(in the rows, 100 means zero)
Named moves come first, each a turn or a mirror and shown by rows before and after it. Which of them, in which order, take the first row of each pair that follows to the second? Write the first one first, as in the answered first pair.
move desor:
[94,88,106,103,74,101,90,106,75,104,92,79,83,83,114,114,84,105,100,100,112,108,103,56,92,70,110,106,108,98,107,109,102,84,104,126,123,95,100,110,114,84,107,109,78] => [91,99,106,102,80,93,93,94,85,112,93,78,81,84,118,102,78,125,87,103,112,100,118,70,104,70,93,111,102,92,110,100,92,89,98,128,128,95,79,108,101,94,100,100,72]
[92,88,113,93,87,109,95,98,103,106,94,98,108,89,99,109,106,105,84,71,101,101,105,111,82,99,102,125,104,107,91,114,105,87,82,93,110,105,107,106,102,94,107,88,81] => [92,89,113,93,88,107,96,96,105,108,94,98,108,90,100,106,105,109,82,71,100,100,108,113,84,98,99,126,102,106,91,112,103,88,82,93,112,105,103,106,100,95,106,87,80]
[102,117,105,113,100,110,109,109,109,106,120,87,98,90,112,110,102,105,96,112,96,102,107,100,105,79,110,108,95,101,95,99,107,120,100,117,99,97,90,102,103,113,95,87,108] => [104,113,106,113,98,113,107,115,104,103,119,86,98,90,111,115,104,96,102,109,96,105,100,93,99,79,117,105,98,105,94,104,113,118,103,116,97,96,99,102,109,109,98,92,110]
[111,103,103,123,92,109,85,108,98,107,99,85,97,88,94,109,101,116,86,102,89,106,105,128,90,89,93,104,98,90,97,103,105,106,91,108,114,97,94,99,96,93,99,91,88] => [114,96,104,123,88,113,82,116,92,102,99,86,97,88,92,115,104,104,93,99,88,110,97,120,82,90,104,101,102,94,95,109,111,104,95,106,111,97,107,99,103,87,103,96,91]
move Mumi:
[100,123,93,101,105,103,99,103,104,104,96,94,106,113,106,88,94,103,102,112,113,100,104,94,103,105,84,102,105,104,107,96,92,105,94,105,93,86,93,92,89,99,87,105,82] => [102,118,92,101,101,107,96,108,97,99,92,97,107,116,106,91,96,91,111,110,114,104,94,84,96,107,91,96,109,107,107,101,96,100,96,103,89,88,103,93,94,92,90,112,83]
[78,120,81,103,107,87,97,95,110,91,74,95,94,105,113,77,108,92,102,109,127,100,86,86,91,78,90,103,93,75,111,91,89,102,107,112,88,126,90,96,90,105,103,111,95] => [80,106,81,97,102,91,92,103,101,85,70,99,96,103,105,83,114,79,109,101,125,105,75,81,81,84,102,99,98,82,109,97,97,94,112,108,84,127,110,98,102,97,108,118,98]
[93,102,86,98,101,92,101,101,112,90,107,109,94,111,104,94,102,114,103,100,97,85,96,101,104,89,102,85,92,93,111,103,108,94,101,102,105,114,112,89,96,106,107,106,105] => [94,100,86,97,100,93,100,102,110,89,106,110,95,111,102,94,103,112,104,99,97,86,95,101,102,89,104,84,93,94,111,104,110,93,101,101,104,114,116,89,98,104,108,108,106]
move lirof:
[101,108,97,116,82,108,99,110,106,105,110,98,104,104,112,99,96,86,98,104,103,100,104,86,101,95,101,92,94,97,102,102,105,101,106,105,84,97,94,96,102,97,109,95,100] => [103,103,100,113,82,110,99,115,104,104,114,96,103,99,106,103,101,86,96,100,102,102,102,91,97,94,108,96,95,103,98,104,110,99,108,103,86,95,102,97,108,97,110,93,103]
[78,122,96,108,100,106,110,98,119,98,100,97,89,109,110,118,82,102,86,96,89,86,108,102,102,80,92,105,103,73,102,93,101,123,98,106,108,101,82,103,83,119,95,106,104] => [79,120,93,113,94,111,106,103,109,92,93,101,90,117,115,123,82,84,100,96,92,90,95,83,94,83,100,95,108,72,104,100,102,121,101,105,102,104,92,104,87,109,101,117,107]
[97,99,102,91,104,95,101,92,109,100,106,102,102,90,102,86,101,107,91,96,96,98,105,123,106,102,92,109,98,105,98,93,92,104,101,101,109,102,92,95,98,100,98,90,94] => [95,109,96,98,102,95,99,88,108,97,97,105,102,104,113,84,94,99,100,101,100,97,100,107,107,104,87,100,99,95,105,94,85,106,99,103,104,104,86,93,90,94,100,98,93]
[107,94,112,111,90,96,111,103,75,98,89,98,108,77,99,104,103,88,116,113,93,114,85,91,66,96,119,94,127,73,79,114,70,82,104,92,88,109,122,85,114,98,114,127,118] => [107,86,120,99,97,93,115,105,84,104,103,91,108,58,85,104,110,106,96,108,86,113,96,119,67,93,120,111,124,84,71,109,75,83,102,90,96,105,123,87,119,110,110,111,118]

Between the rows of a pair lie two moves.
[102,81,105,82,97,97,97,108,111,103,121,81,93,67,64,110,107,125,82,88,86,81,106,149,104,103,121,119,95,121,93,92,107,110,101,99,112,87,111,114,114,114,93,86,100] => [96,106,99,92,102,87,99,89,121,110,112,84,91,83,83,94,92,139,79,100,91,72,119,147,121,104,94,115,88,101,104,82,88,118,92,105,114,90,79,110,91,118,86,83,93]
desor lirof
[108,83,82,91,96,106,92,92,103,119,92,112,95,90,85,72,118,89,103,86,83,133,98,112,102,120,109,103,106,127,77,87,88,84,109,88,94,99,117,94,99,120,78,98,81] => [104,101,76,100,98,100,93,79,107,122,84,115,94,104,100,63,107,94,105,95,87,127,103,104,112,121,91,96,103,112,87,82,74,90,103,91,94,102,95,91,83,120,75,100,75]
lirof lirof
[97,95,98,96,99,96,103,98,94,101,101,102,100,109,101,96,96,100,97,99,105,103,90,94,103,99,101,98,97,95,100,99,96,99,107,93,99,99,104,99,95,102,100,105,98] => [97,95,99,94,101,94,104,97,97,103,103,102,100,107,99,95,96,106,92,99,104,102,94,101,105,98,99,102,95,95,100,96,95,99,106,93,101,97,101,99,94,105,99,102,98]
lirof desor
[112,83,102,97,105,94,89,116,97,97,105,98,104,95,95,104,108,105,110,96,94,108,90,92,101,99,106,100,104,106,98,107,104,99,112,95,96,110,104,110,92,104,105,113,101] => [109,97,99,101,109,88,90,105,102,101,98,100,103,104,104,95,100,113,109,102,97,103,98,91,111,101,90,97,100,95,105,102,94,103,107,98,96,112,87,107,79,106,101,112,96]
desor lirof
[112,103,91,100,86,105,96,104,94,106,108,102,104,111,102,103,98,79,118,117,111,115,89,86,94,116,111,94,98,96,98,106,84,111,109,102,104,107,109,99,108,95,101,104,93] => [107,103,94,87,97,94,100,91,106,117,112,101,103,102,93,91,97,108,95,115,106,108,108,117,108,118,92,108,91,97,98,95,77,110,102,102,112,105,93,98,99,108,92,88,85]
Mumi desor
